Each path below is one point turned by a fixed rotation once a step. After each direction that follows a path, write how fast that rotation turns it, in degrees each step (0 if it stays still).
Each turn is a multiple of 5 degrees from 10 to 175, or 0.
Each row of a path follows its step; steps can be skipped.

step 0: [ 10.8  10.1  -3.6 -14.3   9.2 -29.9 -34.5  -6.1 -22.1   3.8   2.0  17.0
  -6.8   8.6   6.6  -1.6   5.9  12.7   1.7  14.4   8.8  21.9  -6.1  -4.4
 -15.4  18.3  -9.1 -22.6  11.3  -3.5  -4.7 -13.4  12.3 -14.5 -17.9 -32.1
  -1.1 -13.9 -12.9  14.4   5.6  17.4 -29.5  19.0]
step 1: [  2.3   5.8 -34.9  13.3   9.3   4.4 -19.5  -3.0  25.2  -9.4  23.3   2.1
 -16.2  -0.6  -7.0   9.7 -14.6  13.2  -4.7   5.1  13.4 -11.2  13.4   8.7
  -2.4 -24.0 -10.1 -27.7  22.2  -5.7   3.5  -1.3  -9.7   4.9 -11.7 -18.3
   5.5   8.8  -6.6   6.6  27.2  22.1 -32.0   6.2]
step 3: [-12.5   0.0  10.2  -1.7 -15.8  -2.0   6.1   5.5  -6.4  -9.2 -14.3  37.2
  -1.8 -22.8  -8.5  -6.1 -18.9 -41.3 -10.4 -24.2 -14.7   3.0  15.6 -23.7
  -0.3 -12.6   1.4   7.4  -6.4 -14.9  -9.2  20.0  19.0  -0.2  -7.6   7.6
  21.2  -5.5  10.8  -4.8 -12.6 -27.5  -5.0 -12.5]
step 4: [ -6.0  17.6  -2.0   1.8   1.7  15.6   9.5  17.6 -17.3 -25.3 -23.9 -27.6
 -17.8  -5.1   4.5  10.3   0.6   1.6 -10.0 -16.4   2.4  -0.2 -17.2 -35.1
  11.1 -20.1  17.1  28.3  -7.1  -4.4   1.6  19.2  -1.1   2.9 -20.5  10.3
  26.1  -7.3   8.4  12.4 -14.3 -10.0  12.5  10.9]
step 6: [ -7.3 -11.5  16.2 -23.5  -9.9 -10.6 -12.3  -1.9  21.1  22.7 -22.6 -15.0
  34.6  29.5  19.7 -10.1  -4.5 -11.2  -3.2  -2.2  23.6   7.2  -0.6   7.9
  22.8  26.6   7.6   2.2  10.2  17.0  -3.4 -23.9  -2.5  -9.6  18.4   9.8
 -12.8  -2.2  11.2  10.5  -1.3   2.2  -7.4   2.0]
step 7: [-12.7 -11.4  11.7  10.9  25.2 -10.8 -42.7 -12.0   6.1   5.6   2.0 -15.2
   7.6  -6.0   0.4 -21.2  16.1 -19.4  -7.5  -5.3  26.2 -17.5 -21.1   5.6
  -3.1  34.2  10.0  -7.5  10.7  -9.5  -1.3 -26.6 -12.9   0.7  -4.2 -11.9
   1.2  -3.0 -19.3 -16.4  -2.2  14.9   6.1  -3.2]
step 11: [ -1.9  -0.5 -15.4  -6.1   1.2 -11.7  35.1  35.5 -12.6  -0.1 -22.3  15.0
   2.0 -11.8 -11.2   6.7   5.3  16.7  14.7  -7.7  -4.8  11.4   2.0  -8.9
 -25.2  -7.8  12.8  -3.2   4.9  -3.1  11.1 -13.0  -1.9 -11.4 -30.5 -16.2
  24.7  26.2   8.0  10.3  10.3  -1.1  17.7  18.5]
step 12: [  0.3  -8.0   6.8  -1.4  -3.5 -10.0  -1.5  24.4  -7.5  -8.5 -15.9  -2.3
  -4.5  28.8 -22.5  30.9   4.4  20.1   0.4  -4.7 -15.5  34.0   2.3  -2.6
   6.1 -14.4  -0.4   3.6   7.0  27.5 -22.5  -2.1 -13.7 -12.9 -25.9 -10.1
 -15.4  -4.5  17.9  -6.7  13.9  24.6  -7.5  19.5]
step 13: [  0.9 -14.0   2.5  -2.6  27.5  -9.8  -5.2   8.9  14.9 -23.1  13.7  -0.6
   5.5  32.7   2.7   8.7  -7.9 -22.4 -22.2  -1.7   1.6  27.6   4.9  -0.7
  -3.6   4.3 -12.8 -10.1  11.5   2.5 -10.4  -3.6 -22.6  -4.4   8.5   8.5
  -2.4  -9.1  32.8  -2.9   5.2  12.3 -39.0 -22.5]
step 14: [-19.2 -18.7  -6.6  18.8  -0.3   7.7  -3.6 -11.2  28.3 -30.1  11.2   1.8
  14.5   5.7   0.6 -16.0 -22.6  -4.3  -2.8 -20.3  12.0 -12.6 -20.2  -9.9
  12.2   2.5  -5.5  -6.0 -13.8 -13.0  -9.5 -12.5 -17.3   9.2  23.7  -2.5
  21.3  17.7  12.7   0.0 -24.1  22.9  -2.6 -27.6]
step 16: [ 14.6  19.0  13.6  10.5 -20.1   5.9  -8.6 -13.5 -15.9  -9.8  -7.0  -9.0
 -13.8  10.5   7.3  -4.1  -3.9 -13.1  10.4  31.5   3.4 -18.7  -8.1  -4.8
  12.1  -1.1 -13.5   6.2  -3.9  13.2  19.8   7.7  37.2 -10.8  -2.5  36.1
  14.8 -20.0 -10.2  21.0   1.5 -26.7  -3.4   3.7]
[  6.1   0.6   0.9  -7.4  -1.2   0.6  -4.5   2.3   1.1   1.9 -14.0   1.6
  -1.3   1.0  -7.3   6.8   5.2   5.5   2.2   0.7   9.4  -0.8  -2.0  -1.7
  -7.6   2.7  -0.8 -11.5   7.3  -3.4  -5.6   0.2  -4.9   0.7   3.2   9.9
  -4.4   1.6   1.9   4.2   0.0   4.6   0.2  -0.7] -> 60
[-1.1  1.9  3.8 -6.3  8.6 -5.7  6.1 -3.2 -0.7  6.1 -1.3  6.7 10.7 -6.6
  1.1 -7.8 -7.1  4.6  2.5 -3.3  2.8  1.5 -5.9 -1.4  3.7  1.0 -1.3  2.5
  1.7 -0.6 -8.0 -3.0  3.9  9.5 -2.8  7.6  6.2  4.1 -1.8 -8.1  1.7  2.5
 -1.7 -4.3] -> 95
[  4.5  13.2  -0.2   6.1   6.0   3.1   1.3   2.0  -5.2  -1.6   4.7  -3.2
  -4.1   1.2   0.1   0.2  -4.3  -9.0  -1.0  -3.6  13.3   0.3  -2.0   3.1
   3.3   7.7  -8.6   1.0   3.3  -2.9   1.2   1.3 -10.0   0.8  -9.0   1.4
   2.1   2.6   1.2   3.4   2.4  -5.4   0.4  -1.9] -> 115
[  3.5   6.4   2.0  -4.6  -5.4   1.8 -11.4  -0.5   0.2   8.3  -3.0  -7.9
  -2.2  -4.1   5.0  -3.1  -5.7  -3.8  -1.9  -1.3   5.7  -5.8   2.4  -6.1
   1.6  -3.5   9.9   2.5   2.2  -1.8  -2.5   6.9   2.4   3.0   6.6  -5.8
   2.5   0.8   8.9  -7.2   6.4  -4.9  -0.4   2.7] -> 25
[ 11.7  -5.6   5.0  -3.5  -1.6   4.6   5.7   2.0   3.4  -3.4   2.7  -6.6
   5.1   5.6   7.3  -2.2   0.9   1.0   2.1  -2.7   5.1   4.9   1.0  -4.1
  -1.4   2.9   2.5  -1.5   6.1   0.6  -7.2  -7.1  -2.3  -2.8  -3.6 -14.0
   0.0  -7.8  -3.9  -2.5   1.4   6.5  -3.3  -4.9] -> 55
[ -1.1   2.0  -7.3  -5.7  -4.0  -5.9   0.1   4.8  -1.5   2.0  -0.7   5.3
   2.7   7.4   9.2   4.5   1.9  -1.5  -5.4   1.3  -3.0   3.8 -10.4   0.7
  -1.8   3.2  10.0   3.8  -2.4   4.9   1.0   3.2  -3.8   4.0  -8.1   0.5
  -3.7  -0.8   4.2   4.5   8.8   2.2  10.1  -6.4] -> 55
[ 3.0  1.9 -6.0 -6.9 -5.7 -2.5  5.5  8.0  2.7 -2.0 -3.3  2.9  4.0 -2.1
  5.7 -7.6 -9.3 -9.0 -0.5 12.0 -5.8 -4.6  4.2  0.3 -3.2  1.2 -4.6 -4.4
  3.1 -3.7  1.3 -5.9  1.3 -7.2  1.3  2.8  5.2  2.3  3.9  7.4  2.3 -2.1
 -5.9 -0.3] -> 140
